One turning vector, and how many steps it has turned
The counts run from 0 to 1102.
[  3  12  -7  12 -19 -14 -14  12  39  26  14   0  -4  17  15  14  -4  -9
   9   9  27   4  11  21  20  -1 -24  29  29 -13  -4  -1 -10  11  10   7
 -30 -11  10 -30   1  -2  12 -17   0 -19  19  -2  -1  -5 -11 -10   9 -20
   4 -17  -7  13   0  -6  -9  31 -10  43  -3   4  10 -25  23 -18 -22   3
 -16   3 -26  28 -34   4  -7   5   2 -16]
851
[ -7  13  24  27  10 -17  -2 -18  18  24  -6   1   4   5  -2   8 -23   8
   4 -15   6  -2   0  22   7  -6  14 -16  -7  20  14   1 -33  32   3  -1
 -17 -20  30   4 -11 -13  -8  -2  27 -14  -1 -13   6 -13 -17  -4  -6   2
  20 -22 -10 -16   3 -22 -22  15  16  25   9   1   0 -35  19 -25   9 -10
 -30  20  -9   4 -41   3   2  12 -26  -2]
1025
[ 10  38   1  15   4  -2  22 -41  12  14 -15  12   3  11  11  25  -3  -3
  17   9  24  28  18   0  31  16  11  19   7   5 -14 -16   1  13  -5   6
   0  10  20  12  10  12   2 -17   0  13 -42 -12  20  12  19   9 -21   7
   1 -22   1  15 -10   0 -16  19  18  12 -21  11   4 -32  15  -5  -8  22
 -17  15  -4 -17 -26 -10 -10  21 -16  -8]
549
[  3  33  21  27  12 -24  23 -36   7 -11 -35   0  19  -6 -21   5 -20   2
   1 -11   4  28   5  12  23  19  26  -9 -21   1  10 -14 -14  13  -1   3
   4   3  29   4   3  -9   4   1  34   9 -13  -3  28 -11   3  12  -5  19
  12   1  -6   8 -11 -22 -21  15  11  36  14   4  -2 -18   1  -2  -8   8
 -19  15  -1 -30 -15 -26   5  -3   2 -20]
305
[-11  34  10   4  -5 -20  -7  -1  30  13  -6  20  14  19  19  -1 -12   5
  12  25  13  10  12  -7  16  -2 -32  21  34 -15  -6 -12 -17  13  15 -11
 -19  14   5 -21   0   3  27  11  23 -10 -15  10  12   0  -7   8  13 -19
  22  -2 -11   6   0 -20  -4  15  -4  28 -18  17  15 -25  24 -16 -38   5
  -4  22 -25   6 -42  -7   5  14  -8 -12]
852
[  2  38  37   9  -4   7  -3 -18  -2  19 -12  20   5  -4 -11  31 -11  -6
  16   1  32  -1  18  20  20  -3   9  -8   6  -9   0  -4 -15  14   8   7
  -3 -16  20  -5 -13   3 -12  -3  12 -10 -16 -15  18  14 -17  -6 -27  14
  -8 -30  -2  -6 -11   3 -12  31  22  23 -17  22  -1 -44  28 -18 -14  -9
 -16   4 -19  -1 -25   6 -16  18   6  -6]
65
[  2  29   4   2   1 -16   5  31  18  11  10  12  12  18   7   1 -16 -23
 -15  -4  19  -3  -2  16  15 -10 -34   1   9 -23  -7 -18  -9   9   7  -2
 -30 -14  16 -36  13 -10  19   2  17 -30  18 -11  15  -2 -27 -10  17 -28
  26  12   3 -16  13 -19 -19 -15   3  30  -1  -3  22 -23   9 -14 -23 -19
 -24  25 -20  11 -22 -11  16  -1  11 -14]
166
[  6  30  -5 -13  -4  -7  14 -19   9   6 -14   5  -4  12  -7  11   4  -1
   9  -1  10  17  17  30  21   6  20   5  -6   7 -11   5  -4  34   5  10
  -1  15  40   9  10 -13   4 -25   0  17 -14 -27  31  -7  13 -14  -9 -11
  -5 -23  14 -11 -18  17  -2  28  -8   9 -31  10  21 -44  14  11 -14  12
 -13  17 -22   9 -44 -13 -10  20  -7  -2]
519
[ 23  14  25   5  15  -2   2 -25  11  24  15  -6   6  -1  16  16 -32  -7
   0  -5  13  -1  19  13  31  -4   3   8 -16  24  15 -21  -2   3   2  -5
 -12  15  13   1   5   1  -2 -17  12 -19 -34 -30  31   7   6  11 -24  14
   4 -13  10  -3  -1 -18 -28 -11  15   0 -30   2   6 -30  19 -13  14  12
 -37  21  -3  -6 -29 -10  -4  18 -15   2]
545
[ -1  27  -8   9 -10 -20  27  13  37 -14  -9  32  29  13  -1 -13 -13  -5
  13  12  24  19   3  12  18   3 -12  -2  19  -3 -19  -8  -9  -8 -21  12
 -13 -16  15 -11   5  -3   6   3  17  15  11  13 -14   6 -20   5  35 -12
  23 -11  -9  19 -18  -2 -10   2  -3  46  -9 -11   5   1   5 -10 -50  -6
  -1   4 -15   1 -24   0  -4 -15   4 -26]
813
[ 13   1  12  15  19  -8  34  17  13  19  24 -18   0  -3  30  11 -42 -31
 -10 -28  30   3  21  21  42  -1  15  16 -21   1  21   4  -1  14 -11   2
 -19  18  14  -7  24 -18   3 -20  -4 -14  -4  -7   8  -5  16  -8 -22  12
  25  -1  -1   4  -9 -20 -24   6   6  20  -7 -24  -9 -39 -17  -2   0   7
 -17   7 -19 -15   7 -11   8  -9  -2 -14]
730
[ 12  26  10  19  13 -22  23 -10   5  11 -10   9  17 -17  13   1 -27   5
   7   3   1  15   9  -4  38  16 -15  12  -8 -16  -3 -32   3   3  16   4
 -12  24  21  -7   7  14  25 -17  34  -3 -11 -14  47   1   3  -3  21  -3
  14  24  21  16   9 -15 -49  -7   5  30  -6   5   6  -6 -18  -7   5  -8
  -9 -15 -18 -20   3 -23  -2 -12  20 -14]
672
[-10  11  11  24   7 -11  37  -1  -2   9  -4  33  19   5  18  18 -29  -1
  28   1   6   8  22 -11  42  -3   2   1   9 -12  14  -7  -2  13 -11   3
  -8  14  17  18  -4  -9  10   4  47   8 -24 -20   6   8  -2  -7  10   1
  53   3  -1  15  -4 -15 -44  -3  19  23 -19   9  -3  -9 -13 -15  14  -4
   0   7 -18 -16 -14  -2   2  -8   2 -15]
861
[ -5  36  49   9   7 -26  -4 -23  10   4  -7   4  26   0   5 -11 -27   3
  -2   6   1   6   6   0  16 -10   0 -21  -4   8  -2   4 -14  20  18   4
 -11 -14  12  -7  14  -9  -6  -6  27  -6 -19   0  29  -9   1  17  -4  -2
  17 -30   0 -37   4 -14 -12  15  10  13  -8   2  11 -35  32 -11  -9   8
 -33  17 -12  -7 -30  -5  -2  35 -24  -1]
459
[ -9  15  21  -4 -17 -19 -17 -13  17  17 -13  15  20   1   4  22 -14  -4
   2  -5  17  -9  31  24  29 -11  12  10   6   8  15  -3 -16   7   8   0
  -1  13  13  20  -9 -20  -7  -8   5  -4 -12 -22   7  -1  -8  -4 -16  15
   5 -53   8   5 -22   4 -13  26   4   4 -31  10  12 -25  18  -6   4  -3
 -35  10 -20  11 -44  -2 -19  10 -16 -13]
939
[ 14   4   5  39  -9 -23  16  -8  23   5   4  -4  16  -8 -16  17 -23 -14
  16 -18  25  12  15  19  27   5  27 -10 -11   7  16  -2 -17   1  -9  19
 -13 -19  22  -3   0 -13 -22 -10  12  11  17   0  -6   0  -6   4  12  11
   6 -26  -4  16 -18  -7 -29  18   6  53  23 -14 -18  -7  -8 -23 -11  -1
 -27 -13  -4  -6  -5  -4 -10 -23   5 -14]
743
[  6  29   2  15   3 -21  -5 -16  34  24   3   6  10  23  -6  -8 -23 -31
  -7   6  39  15   8   2  -2   4   3  11 -14   8   4  -7 -10  -3 -10  -4
 -20 -21  13 -32  -1   3   4   9   8  -5 -20  16  22  -5   6  20 -20   3
  12 -15  -6   3   4  -9 -19   0  12  12   6 -17  -2 -20  15  -8 -15  26
 -38  28  -2 -12 -34 -17   1   7 -41  -2]
417
[  9   2  -8  12 -17  -8  -8   3  22  41  26  11   7  -7  20  20 -12   0
  24  20  29   7   1  14  49   9   0  11   7  17 -14  -6  -7   2   6  11
 -29   5   2   8   2   7  -9 -33  -6 -12   6 -13  13  -4 -17 -32   6 -17
  -9 -33   9  10   3 -10 -37  16  -1  23  -7   6   7 -28  -3 -18   0 -21
 -28 -24 -24  11 -21   3  -8   8  -2 -27]
384
[ 15  17 -18  16   9  -4  32  16  38   0 -10  27  12  17  -4  -2   2  -7
  -8  -1  10   7  24  33  25  -8 -12   9  10 -11 -28 -20  -6  11 -21 -11
  -3  20  31   5   8  -2  21 -19  12  13  19 -12 -15  26 -10  -7  24  -1
   4  -5   9  27  -5  14 -16   9  -7  38 -16 -14  30  -2   1  -9 -28 -12
  -1  -9 -11  -4 -26   1 -16 -19   4  -3]
843
[ 12  16  13 -14  28   6  15   3   8  22  -3  32  10  -1  13  -2 -22   4
  12  11  23  11  -1   9  12   1  -3   4 -18   7  -8 -20  -8   2  -6  -8
 -13  22  22  -8 -21   4   5 -20  46 -10 -24 -23  40   5 -12  -1  -5 -14
  31   4  12   9   3  -3 -37 -15   7  -7 -39  -3  10 -19 -10 -18   1 -23
   1   5 -25  -6 -26  -4 -11  15  19 -10]
514
[  1  31  19   9  13  -7   9 -38  20  12 -33   5   7   9 -18  -4 -14  11
   1   5  -5  17   2  19   2   7  17 -17 -11  13 -22  -1 -19  29   2   3
 -11   0  34   4   6  -5   3  -2  19  14 -19 -15  29  -9   2  10  -1  -3
  -2  -4 -11 -15  -5  -3  -7  12   4  16   4   7  16 -39  20   6  -6  -5
 -18  29 -14 -11 -41 -10  -3  14 -24 -10]
956
[  2  36 -17  -5  -6 -20  25   2  22   0   0  42  28  23   3  -2   1 -22
   3  15  15  12  21   4  30 -14  -1   3  -3   5 -14 -20   5  -2  -6   3
  -4  11  18   7  13   4  16  -6  14  13 -18 -19  19  19   3  -8  13  -9
  29  -9  32   2   7   7 -30 -18   6  -2 -39 -14  27  -7   4   1 -11  10
 -31  23  -9 -11 -34 -12  -7  14 -26  -4]
214
[ 10  37  15  22  24  -5  22 -19  11 -15 -28  -8   7  -1  -3  18  -3  20
  16  -8  10  36   4  21  37  23  -9  -7   4  -6 -19 -16 -16  20  -4  -9
  16  20  23  -4  19  -3  -4 -22  36   9  -7  -5  11   4   5  -9 -12  15
   6   6  -7  -2  -9 -19   1  33   4  44   2   7   3 -15  18 -19 -25   9
   0   9   4  -7 -32  -5   1   3   4  -7]
917
[  5  20  -4  17 -13 -20 -14   5  27  23   1  -5   8  12  -8  14  -7 -38
 -26  -6  29  -4  31  22   3  -9   1  31  -6 -23   9  -2 -13  11   5   1
 -22 -21  21 -24  -5  -1  14  -3 -13  -4  14  -1  10  10   2  11  -7   9
  -9 -29   3  10  -3  11  -9  32 -10  28  -8 -21  13 -27  22   8 -17   0
 -33   4 -27   8 -23 -19 -17  -4 -14   1]
970
[  4   9 -11  42 -12 -14  17   3  38  30   4  11  11   6  17  -1 -23  -5
   8  20  21   9  16  -3  34  18   3  24  -1  14 -28 -12   9  -6 -14  10
 -32  14  -3   2  20  13  17   2  -5  11 -26   6  -6   9   5  -2   8   6
   2  -7 -11  26  -3   5 -32  15  -2  33   5  -7   4 -10   1  -1 -11   9
 -15 -32 -19 -20 -11  -9   1 -18 -27 -31]
988
[  1  23   9  11  33  -7  25  -1  25  -5 -25  21  15   8  11 -11 -18   6
  23   0  10  13  -6  -7  19  -1  -8   0  11 -18 -14 -17 -25  14  -1  -5
  -4   8  26 -10 -15   1  13 -29  46  10  16  -4   5  -2 -12  10  37 -12
  29   6   0  12   3  -9 -11   4  -1  45 -11 -11  13 -14  -3 -24 -24 -24
  17   5 -23 -19 -14   4  -9  -3  18  -9]
278
[ 13  -4   1  26   6 -12   7   4   6  26  15 -19  -1 -13 -15  16 -11 -20
  -3 -14  16   8   7  35  34   9  20   0 -27   3   0  -7  -9  20  -5   2
 -24 -10  35  -7   2  -4  -5 -27   2 -11  22 -24  27 -14  -4 -23  -3  -4
  -5  -3  20   2  13  -5 -36  15   4  28  22 -21   5 -31  -7  -5  16 -12
 -31 -14 -23  -4  -7 -12  -2 -13   8 -16]
469
[  7  32  26  -4   4 -10  25 -37   4   8 -11   2   5   6   9   1 -44  -7
   0   7   9   3  20  -7   7  -9   6  11   9   2  18   1   4  20  11  12
 -16  -9  36   4  10  -5  14   3  13   4 -38  -4  33  -3  26  29  -3  -1
  10  -5 -11 -18 -18   3 -17   8   8  18 -24  15   8 -50  15   6 -20   7
 -13  33 -28 -13 -11 -19  -6  18  -5  -6]
926
[ -5   3  -2   9  11  -4  22  23  11  19  15  30  12  14  33  11 -19 -16
   3  -5  12  -8  21  -1  38 -16 -20  16   9 -16   3 -15 -13  12  -2  -7
 -25  21  16  -5   3 -10  25  -5  19 -21  -2 -27   6  11 -12 -15   4 -15
  49  10   6  12   8 -18 -42 -16   3  14 -33   3  12 -23 -12 -19   2 -21
  -7  12 -29   4 -19  -4  11   2   7 -13]
1096
[ 11   0 -11  40   9  -9  11   9  21  30   2  -3  -9  -9  12  27  -2 -14
  15  -1  18   4  22   4  52  13   8  28  -9 -13 -11  -3 -11  13  -3   4
 -22  13  10  -3   5   2   7 -33   4  -3  16 -11   0   0  -2 -24   1   7
  -9  -2   9  30   3  -3 -27  22   4  44  20 -10   1 -19 -10 -11  -1  -9
  -9 -36 -26 -12   1  -8  -3 -19   1 -21]
1035
[ 12   3  14  28  14 -19  -4  -7  26  15   3 -23  20  -6  -4  -3 -41  -4
  -9 -17   5   7  -7  12  22  13   7   0 -26   6  14  -9 -21  10   8  -5
 -30 -10  18 -20  -3  -5   0  -9  17 -15  19  -4  23 -27  -5  11  17  -4
  13   0   5   0  14 -23 -37  -3   6  48  36 -21   3 -19  -1 -17   9 -12
 -36  -4  -2 -19  -8 -11   4  -8  -9 -13]
906
[ 17   3   5  22  14 -14  31  -6  23   7   2 -12  -2  -4  -6   6 -17 -15
   3  -9  23   5  15   9  30  -2  38  15 -21  -1   5  -2  -2  16  -5  11
 -12  -4  39  -3  -1   4  -2 -39   1  32  18  -9  10  -5  23  13   9   7
  -5 -26  12  17 -11  20 -19  25  -4  34   1 -40   7 -21  -9   2  -6  -4
 -19 -19 -27 -22  13 -13 -26 -12   1  -2]
276
[ 16  -6 -11   8 -11 -14  13  20  23  20  40 -16   5  -2  35  24 -29 -17
  10   0  29   9   6  21  57  16  -6  17  -3  11  14   0   9   2  -6  15
 -26   7   2  -2  20 -11  -4 -32  -5 -18   7 -16  12  -7  -2 -19  -2  -8
  14 -22   7  16 -13 -23 -25   5   6  33  -5 -16  -8 -19 -13 -21  -1   7
 -33  -3 -19   8  -5 -12   0  -6  12 -17]
615
[ 12  19   0  11  -4  -8  -4 -17  45  20  -7 -11   3  -9  -3  -7 -22   2
   9  19  21  20 -14  24  18  27   5   6  -5  39 -33 -11   9   5   2  13
 -34  -5  -3 -10  19  12   1  -5 -10   0 -15   5  15 -14  -4   3  -3 -10
 -20 -14 -18  -7  -7  -7 -16  15  -3  30  17  -6  12 -38   7   5 -27  -8
 -25   4 -13  -9 -34 -19   7   4 -17 -41]
752
[ 22  39  21  10   8  -2  11 -21  19  -7 -18  13  21  14 -20   4 -10  -2
  -6  -9  19  21  27  42  11   1  -8  -8 -12  14 -17 -28  -2   5  -3  -8
  12   4  36  -6  20  -2   3   4  13  -1 -12 -12   8  25  -5   2 -11  17
   1  -9   0   0  -4  -7  -5   6   9  19 -16   1  13 -25  28 -11 -22  19
 -28  25  15 -13 -53   0  -6  11 -16   3]
913
[-20  42  27   2  -4 -21  16 -24   8 -11 -24  25  31  18   5 -10 -21  -4
  15  13   2  10  10 -14  11 -10  -5 -17  22  -9 -12  -2  -7  13   8  15
  -6 -20  14   4  15  -4  -2   4  26  23 -15   0  12   2  -7  21  25 -12
  20 -21 -14 -23  -9  -5  -7   3  10  30 -25  10  16 -29  27  -6 -33  -9
 -12  32 -19  -8 -23  -4   2  23 -12 -23]
694
[ 23  30  49  11  19 -16 -15 -21  16  14 -16 -13   8  -4  -4  13 -27   3
 -21 -18   5  -2  14  29   9  -2  -6  -2  -8  -2   8 -19 -15  17  16 -12
  -4   4  29 -18   9   5   4 -10   9 -24  -7 -13  26  -2 -11  15  -9  20
  -5  -6  -2  -8   8 -13 -12  20   7  22 -11  10   9 -37  32 -21   3   0
 -27  18  -9  -1 -25  -5 -17  15   2   6]
108
